Here are some numbered points:
[-0.339 0.139 0.310 0.028 0.399 0.339 -0.369 -1.933] 0
[0.836 0.653 0.917 -0.310 -1.662 0.490 0.369 1.266] 1
[0.586 0.490 -0.554 -0.459 -1.933 -0.195 -0.195 -0.195] 2
[1.399 -0.224 0.876 0.836 -0.399 0.310 0.522 0.459] 3
[0.760 0.723 0.111 -0.195 -0.723 -0.876 -0.083 -0.056] 4
[0.490 1.399 2.147 2.147 1.562 0.224 -0.490 -0.490] 5
[0.028 -0.111 -0.339 -0.554 -1.266 -0.619 0.028 0.000] 6
[1.662 1.781 0.490 -1.399 -1.004 -0.459 0.459 0.554] 7
[-2.561 -0.619 0.083 -0.252 -0.490 0.760 0.554 0.310] 8
[0.522 0.797 0.797 0.339 -1.051 -0.797 0.281 -0.917] 9
[-1.207 -1.266 -1.152 0.619 0.167 -0.139 0.056 1.152] 10
[1.152 1.329 1.562 1.662 0.836 0.167 0.310 0.139] 11
[-0.960 -2.561 -1.266 -1.781 -0.139 1.004 2.147 1.781] 12
[-0.281 -1.051 -0.224 1.051 0.028 -1.933 -1.933 -1.152] 13
[1.004 0.960 0.586 0.399 0.876 0.028 -0.111 -0.619] 14
[0.960 1.207 1.051 -0.960 -1.399 -0.554 -0.139 0.369] 15
[0.369 1.562 2.561 1.781 -0.619 -1.781 -1.100 -0.459] 16
[-1.662 -0.876 0.399 0.522 -0.554 -1.662 -0.723 -1.781] 17
[0.688 0.836 1.207 1.152 0.917 -1.100 -1.781 -0.960] 18
[-1.004 -0.399 0.167 1.004 0.586 -1.562 -1.476 -2.147] 19
[0.111 -0.490 -0.797 -1.562 -0.876 0.281 0.111 -0.399] 20
[0.554 0.522 1.266 0.723 1.004 2.147 0.960 0.586] 21
[-2.147 -1.781 -1.662 -2.561 -1.207 0.083 1.329 2.561] 22
[-0.224 0.000 0.339 0.111 1.051 0.399 -0.876 -1.051] 23
[0.195 -0.028 -0.688 -0.619 -0.028 0.000 -0.522 -1.266] 24
[1.329 1.051 -0.252 -0.586 -0.960 0.619 0.490 1.207] 25
[-0.653 -2.147 -1.781 -0.028 1.329 1.207 0.760 0.399] 26
[-0.876 -0.797 0.459 0.459 0.339 -0.653 -1.051 -0.876] 27
[-0.459 -0.723 -0.522 0.917 1.662 1.152 0.797 0.797] 28
[0.723 -0.195 -0.917 -1.152 -0.797 0.917 0.586 0.876] 29
[-0.522 -0.960 -2.561 -1.266 -1.329 0.554 1.662 1.662] 30
[0.399 0.056 -0.310 -0.836 -0.429 0.960 0.653 -0.083] 31
[0.000 -0.281 0.723 1.100 1.476 2.561 1.100 0.429] 32
[0.167 0.339 -0.836 -1.662 -1.100 0.369 0.836 0.917] 33
New points follow, each followed by the number of its nearest point above by angle.
[-1.399 -0.522 -0.028 0.554 1.207 0.836 0.876 0.960] 28
[-0.723 0.399 0.429 0.760 0.281 -0.281 -1.207 -1.562] 19
[-0.619 0.252 -0.586 -0.797 -0.459 -0.836 -0.281 -0.429] 6
[-0.252 -0.653 -0.281 -0.369 -0.167 -0.056 0.139 -0.281] 20
[-1.329 -1.562 -1.207 -1.051 -1.562 0.459 1.476 1.933] 22
[-0.836 -0.554 -0.056 1.207 0.960 -1.399 -0.688 -0.760] 19
[-0.490 0.369 0.760 -0.056 -0.760 -0.688 -0.797 -0.224] 16
[-0.369 -0.369 0.056 0.224 -0.310 0.252 -0.399 -1.329] 0
[1.562 1.933 1.476 1.399 0.797 0.056 -0.619 -0.836] 14
[-0.688 0.310 0.252 0.310 1.100 1.399 0.688 0.224] 32
[-0.917 -1.207 -0.723 0.960 1.933 1.329 1.051 0.490] 28
[0.056 0.429 0.960 -0.111 0.252 1.051 1.004 0.522] 21
[-1.562 -1.004 -0.369 1.266 2.561 1.562 1.152 0.760] 28
[0.459 0.281 -1.476 -0.429 -0.281 -1.004 -0.760 -0.554] 24
[-0.429 -1.662 -0.876 0.056 0.522 -0.586 -1.152 -0.111] 13
[1.207 1.266 1.329 0.369 0.000 0.111 0.167 0.252] 11
[0.083 -0.339 -1.004 -0.876 -0.522 -0.723 -1.399 -0.688] 24
[0.876 0.195 -0.111 0.653 0.619 0.653 0.000 -0.797] 14
[0.917 0.760 0.522 0.000 0.139 0.139 0.429 1.004] 25
